[148 133 194 154 168] -> G
[112 132  87 113 104] -> R
[115 131  97 117 110] -> H
[123  90 121 121 118] -> W
[119 136 105 121 115] -> Y
[154 153 208 162 178] -> F
[108 129  77 109  98] -> T
[147 136 190 153 165] -> V
[108 153  75 112 100] -> S
[146 154 173 148 159] -> J
howmany Y: [115]	1
howmany R: [132]	1
howmany T: [110]	0

[131 126 137 126 118 128 136 121 125 143 123 123 127 124 135 124 131 114
 147 127 128 124 126 124] -> vol
[129 136 124 124 130 119 123 124 139 123 133 120 124 136 136 127 129 133
 130 124 132 125 123 119] -> kezaz
[121 129 139 136 124 128 129 118 123 128 115 132 130 126 129 123 130 123
 113 129 128 116 131 111] -> Dum
[128 130 115 131 146 121 118 129 128 130 135 113 119 128 136 109 128 126
 200 121 128 126 117 115] -> nune
howmany kezaz: [123]	3
howmany vol: [125]	1
howmany nune: [115]	2
howmany kezaz: [133]	2

[115 119 133 149 134 132  62 133 133 133]  lufu
[161 134  95 113 167 127  67 129  81 112]  Rokim
[116 170  57 120 131 149 129 161 145 131]  Sav
[ 93 155 106 172 151 155 127 151 109 155]  gemu
[ 93 167 106 172 105 147 116 126  93 166]  ler
howmany gemu: [151]	2
howmany lufu: [132]	1

[139 120 120  64 109 139 109] : Zakov
[123 120 130  64 108 139 138] : zup
[139 120 121 115  63 139 109] : tubu
[ 92 139 139  92 139 139 139] : vesom
[123 130 130 148 128 148 186] : tubi
[123 117 130 125 128 170 149] : goro
[123 120 121 116  64 139 109] : dugin
[138 194 130 125 147 102 110] : vize
[123 164 150 129 128 139  96] : puge
[123 131 158 146 128  62  97] : gize
howmany tubi: [147]	0
howmany Zakov: [120]	2
howmany vesom: [139]	5
howmany Zakov: [109]	2
howmany tubi: [130]	2
howmany vesom: [138]	0
howmany tubu: [63]	1

[155 119 181 181 119]  vum
[120 120 156 119 156]  Nik
[174 179 124 154 156]  Dugib
[152 184  67 181  67]  Pima
howmany vum: [119]	2
howmany Nik: [156]	2
howmany Dugib: [124]	1

[117 146 151 138 117 113 167 117 123 146] = Zil
[125 156 116 151 178 121 206 145 123 153] = Rar
[118 126 156 122 122 118 122 122 122 122] = dusu
howmany dusu: [121]	0
howmany dusu: [122]	6
howmany Zil: [117]	3
howmany Zil: [118]	0

[157 154 130  93 125 107  90 101 133 160 132 187 142  87 177  79 184 103
  74 126  63 148 129 123 175 111 144  94 110 119  73] = fid
[119  93 124 170 134 116 177 167 119 135 168 170 138 100 168  83 177 106
 147 129  78 144 127 127 134 116 141 123 137 133  94] = vetug
[157 154 130  93 125 107  90 101 133 160 132  79 142  87 177  79 184 103
 160 129  63 148 129 123  78 111 144  94 110 119  73] = zir
[157 154 130  94 125 107  90 101 133 160 132 187 142  87 177  79 184  73
 160 126  63  73 129 123 175 111 144  94 110 119  73] = Fup
[102 116  88 142  99  95 136 144 135 144 120 111 137 119 136  95  99 121
 143 117 147  99 101 146 119 170 204  99  90 180 111] = Timok
howmany vetug: [167]	1
howmany vetug: [168]	2
howmany zir: [79]	2
howmany Timok: [99]	4
howmany Fup: [74]	0

[191 105  95 146 146 121 117  90 172 184]  fafe
[135 122 124 122 122 122 122 123  77 124]  nez
[ 94 143  87 183 192 121 143  76 192 121]  lozom
howmany nez: [123]	1
howmany lozom: [94]	1
howmany lozom: [121]	2
howmany lozom: [192]	2

[143 120  62 182 197 128 175 122 153 133] = kapum
[126 126 132 132 119 126 126 132 126 132] = rufir
[142 148 125  85 133 129  86 126 117  68] = sif
[ 95 108  61  74  61 123  95 126 123  61] = Tugil
howmany rufir: [132]	4
howmany Tugil: [61]	3
howmany kapum: [154]	0

[115 115 118  84 114 118 118 118] : sodeg
[154 121 177 103  79 113 113  85] : kemu
[115 138  64 138  64 107 138  64] : Gek
[120 115 121 117 115 120 115 116] : kupi
[154 121 177 103  63 120 140  90] : Fide
[154 121 111 103  79 120 140  90] : vud
howmany vud: [140]	1
howmany Gek: [64]	3
howmany sodeg: [118]	4
howmany kupi: [120]	2
howmany kemu: [86]	0
howmany sodeg: [114]	1

[ 62  86 191 108 140  56 140 149 108 118  83 108 115 116  57 117 169 171
 170]  zul
[ 62  76 202  86  93  74  97 112  92 129 139  74 119 151  96  97  97 130
  97]  Kapom
[140  82 113  58 105  59  98 105  94 140 140 140 113 140 141  97 176 140
 207]  bilo
howmany bilo: [141]	1
howmany Kapom: [96]	1
howmany bilo: [59]	1
howmany bilo: [140]	6
howmany bilo: [113]	2
howmany zul: [108]	3
howmany zul: [119]	0

[170 109 147 119 152 103 139 125 130 108 142 127 108 140 114 134 108 131
 155 111 118 136] : Dupu
[140 109 140 140 132 103 139 125 130 108 131 127 108 140 114 134 108 131
 125 126 141 104] : Gil
[170 109 147 119 152 103 139 125 130 108 142 127 108 139 120 117 135 121
 113 104 134 144] : gadi
howmany Gil: [125]	2
howmany Gil: [131]	2

[143 143 145 150 142 143 143] : zamon
[113  89 116 112 113 113 121] : makin
[160 137 153 137 160 137 138] : Fav
[196 112 188 162 162 136 188] : rel
howmany Fav: [137]	3
howmany zamon: [143]	4
howmany rel: [112]	1
howmany rel: [163]	0
howmany makin: [113]	3
howmany makin: [112]	1

[132 151 158 151 144 162 139 158 127 147 144 133 151]  gel
[126 119 110 111 135 106 125 107 134 115 116 115 112]  kovu
[129 144 129 162  77 129 131 113 113 105 129 107 131]  vivi
[108 123 124 119  81 125 117 118 112 125 119 125 108]  zupe
[109 169 152 194  72 183 121 129  52 116 148 116 152]  Tupu
[111 116 119 130 114 119 116 116 113 115 116 114 113]  riva
[113 119 117 116 112 117 117 115 115 114 117 117 112]  Pas
[126 119 110 111 135 106 125 107 134 115 120 130 109]  Rig
[108 123 124 119 104 125 117 118 112 115 119 115 112]  felur
[150 129 131 152 151 135 133 143 132 143 136 135 157]  zik
howmany vivi: [129]	4
howmany gel: [143]	0
howmany zupe: [108]	2
howmany gel: [151]	3
howmany zupe: [123]	1
howmany riva: [116]	4

[175 176  98  76 122 165 182 157 140 107  84 161 113 156  73 102 134 161
 107  84  89 151 133  97 173] : Rigu
[ 72 178  75  89 136 173 183 163 174  88 105 119 183 172 182 160  84  82
  92 119  95 183 134  86 131] : tazov
[109  86 179 141 179 122 110  98 179 157 118  98  74 109 180 119 146  92
 161 176 172 116 101 104  83] : seza
[177  76 120 149 182 145 144 119  79 108 148  73 164 110 158  94 141 147
 113 139 113 117 136  77 117] : kidul
[130 165 119 139 152 140 149  84 125 122 143 154 103  84  74 110 131 150
 158 120  72 141 176  96 167] : Pebek
[122  92 168 184  91 117 157  87  91 100  82 172 130  90 174 141 149 155
  86 149 109 147 179 102 177] : Zur
[171 111 156 107  96 123 177 118 121  97 160 182  94 103  84  87 120 152
 183 137 139 176 172 108  91] : sig
[125 137 158 122 166 150  73 128 158 125 125  73 148 129 102 164 122 137
 153 158 158 137  73 158 137] : Vof
[178 166 123 165  83 180 167 158 179 179 149 116 129 123 162 153 105  99
 161 163  85 168 151 158 150] : zapo
[178  98  88 176 175  87 103 108 168 177 111  73 169 130  89 130  74 174
 174 165 178 138  81 176 176] : kuraf
howmany Vof: [136]	0
howmany seza: [180]	1
howmany tazov: [119]	2
howmany Vof: [148]	1
howmany Vof: [73]	3
howmany Zur: [149]	2

[123 122 122 122 123 123] : Kesir
[166 129 156 131 162 167] : sil
[123 124 122 126 121 123] : tesur
[161 161 149 161 161 130] : Tuf
[150 132 123 141 129 125] : Lide
[157 128 156 125 135 152] : nuro
[190 128 155 128 123 205] : Fovu
[123 123 123 125 124 124] : suf
[127 128 151 125 151 128] : vatis
howmany Kesir: [122]	3
howmany vatis: [152]	0
howmany Tuf: [161]	4

[ 95  93  87 103 171 152  64 135  88 136 118  90  93 181 177  87] = rasu
[140 132 117 134 140 169 134 153 140 128 134 166 140 134 174 134] = lazaf
[159  94 153  69 102 102 116 139 177 156  85  90 172 153 159 153] = guf
[116 131 106 131  87 128 102  92 121 161 105 106 132 147 104 125] = vizem
[125 131  94 105 102 128  93 104 127 183  92  92 140 162 108 132] = gaki
[133 178 128 133 127 115 128 129 133 133 137 143 141 128 128 133] = Kanu
[108 141 104 103 109 100  78  82 171  89 104  96 103 138 111  97] = fis
[134 149 112 141 127 115 129 129  97 140 137 143 141 135 128 133] = zizu
[142  95 165 136 146 128 161 154 102 161 159 140 139  93 136 145] = Des
howmany Kanu: [133]	5
howmany lazaf: [134]	5
howmany guf: [154]	0

[141 116 150 173 133 109 152 115 117  86 129 138 120 125 130 115 118 137
 113 117 144 109 138 122 114 100 131 109 105 126 152 120 173 113 138 124
 144 168 138 140 124 134 129 141  99 154] -> vorak
[174 140 134 115 128 147 156 151 156 127 139 120 174 140 126 105 116 145
 123 121 102 114 156 120 150  86 104 105 122 146 100 148 105 107 131 163
 134  99 128 146 176 121 118 146 156 145] -> Godob
[150 151 114 140 108 147 119 167 128 170 142 131 115 145 138 124 122 137
 114 134  78  94 147 124 176 124  92 127 135 149  78 136  60 130 100 153
 152 110 136 161 161  92 121 126 168 124] -> Vomo
[150 144 131 137 114 135 131 153 124 143 142 140 113 139 135 117 120 134
 108 130  93 114 147 124 162 110 106 124 123 141  99 127  97 124 130 141
 144 140 140 159 147 107 122 124 144 137] -> Bitu
[121 104 136 103 150 121 132 102 123  83 114 110 130 121 120 122 123 140
 145 114 167 152 127 123  87 112 140 104 118 123 162 140 179 110 154 134
 123 110 117 105 135 133 130 157 110 142] -> Furo
[170 146 125 130 113 144 127 165 120 147 144 130 114 146 137 112 114 147
 116 126  82 103 159 118 172  98  87 109 120 153  83 142  78 116 124 164
 149 114 138 168 175  83 118 141 163 142] -> dos
[106  99  97 126 131 116 139 113 131 155 106 109 137 128 139 153 130 142
 140 125 153 132 115 122 104 168 115 116 135 131 143 134 131 118 117 133
 131 106 120 115 124 129 138 154 123 117] -> mef
[173 151 125 124 118 155 114 166 122 151 143 122 120 146 131 109 117 144
 119 127  82  97 158 121 170  95  93 112 129 151  80 149  73 114 111 166
 144  92 131 156 181  82 116 139 172 137] -> sosem
[128 104 140 109 147 113 140  99 122  82 116 120 137 118 122 124 125 135
 137 116 169 158 124 125  88 115 145 110 115 119 167 130 186 115 162 123
 110 134 122 110 120 143 132 148  99 143] -> Puvil
[137 104 136 103 150 121 132 102 121  83 114 110 141 121 120 122 123 140
 145 114 167 152 127 123 124 128 129 126 109 123 149 104 160 131 171 108
 134 196 146 150 101 145 134 124  93 143] -> vig
howmany dos: [116]	2
howmany vorak: [117]	2
howmany Godob: [156]	4
howmany Furo: [122]	1
howmany vorak: [172]	0
howmany vorak: [130]	1

[162 156 187  85 163] = luma
[ 54  55  76 121  54] = Ref
[124 186 129  83 179] = sorop
[150 185 125  59 195] = nak
[186 186 125 125 125] = zosun
[126 148 124 124 169] = gomi
[142 159 155 173 142] = fus
howmany fus: [142]	2
howmany zosun: [125]	3
howmany Ref: [54]	2
howmany zosun: [126]	0

[189 117 120 109 101  95]  tof
[194 116 121 104  98 122]  baru
[197 116 122 197 197  91]  bofib
[187 119 120 115 104  96]  Kufef
howmany bofib: [197]	3
howmany baru: [121]	1

[141 139 134 142 105 124 111 185 161 127  93 148 120 125 152 123 130 129
 126 120] = Vore
[158 130 112 115 153 138  80  82 103 123 160 195 121 130 128 129 143 105
 103 125] = bamur
[131 133 105 102 157 136  95  73  92 122 171 106 118 128 153 123 133  97
 137 126] = roze
[136 117 151 142  98 124  69 167 155 135  53 109 139 132 172 134 127 151
 118 118] = gusi
[118 122 142 164 107 124  81 169 151 132  84  56 133 130 164 132 123 131
 121 130] = fige
[151 151 131 124  61 150 104 134 150 123 134 159 150 130  61 131 135 125
 123 127] = moli
howmany bamur: [102]	0
howmany fige: [130]	2
howmany moli: [61]	2
howmany moli: [130]	1
howmany gusi: [143]	0

[150 108 150 150 150 108 108 130] -> sidam
[148 131 140 131 139  86 148 178] -> Kiti
[144 116 119 122  84 153 121 147] -> fefe
[154 154 130  99  99 154  99 154] -> nul
[130 130 130 130 140  88 123 147] -> bop
[ 94 158 158 127 130 127 158 127] -> Mep
[130  86 126 123 149 136 152 186] -> Bopu
[153 171 131 125 123 112 104 124] -> tum
[ 93 136 134 121  93  93 109 134] -> rol
[154 169 130 126 117 153 107 131] -> Tok
[153 125 125 125 123  84 125 161] -> katek
[147 123 120 122  86 153 116 141] -> Vov
howmany bop: [131]	0
howmany rol: [93]	3
howmany Mep: [157]	0
howmany Kiti: [131]	2
howmany nul: [154]	4
howmany katek: [125]	4
howmany sidam: [150]	4

[110 106 118 125 109 100] = taroz
[116 123 125 114 109 114] = rap
[110 106 118 125 109 127] = pog
[115  87  94 136 177 187] = lutol
howmany pog: [125]	1
howmany rap: [114]	2
howmany rap: [109]	1

[166 185  77  90 185 160 185  94] : rabo
[ 78  78 191  59  59  78 193  78] : kapo
[77 78 89 89 77 89 89 77] : Bigu
howmany kapo: [78]	4
howmany rabo: [185]	3
howmany kapo: [77]	0
howmany Bigu: [89]	4

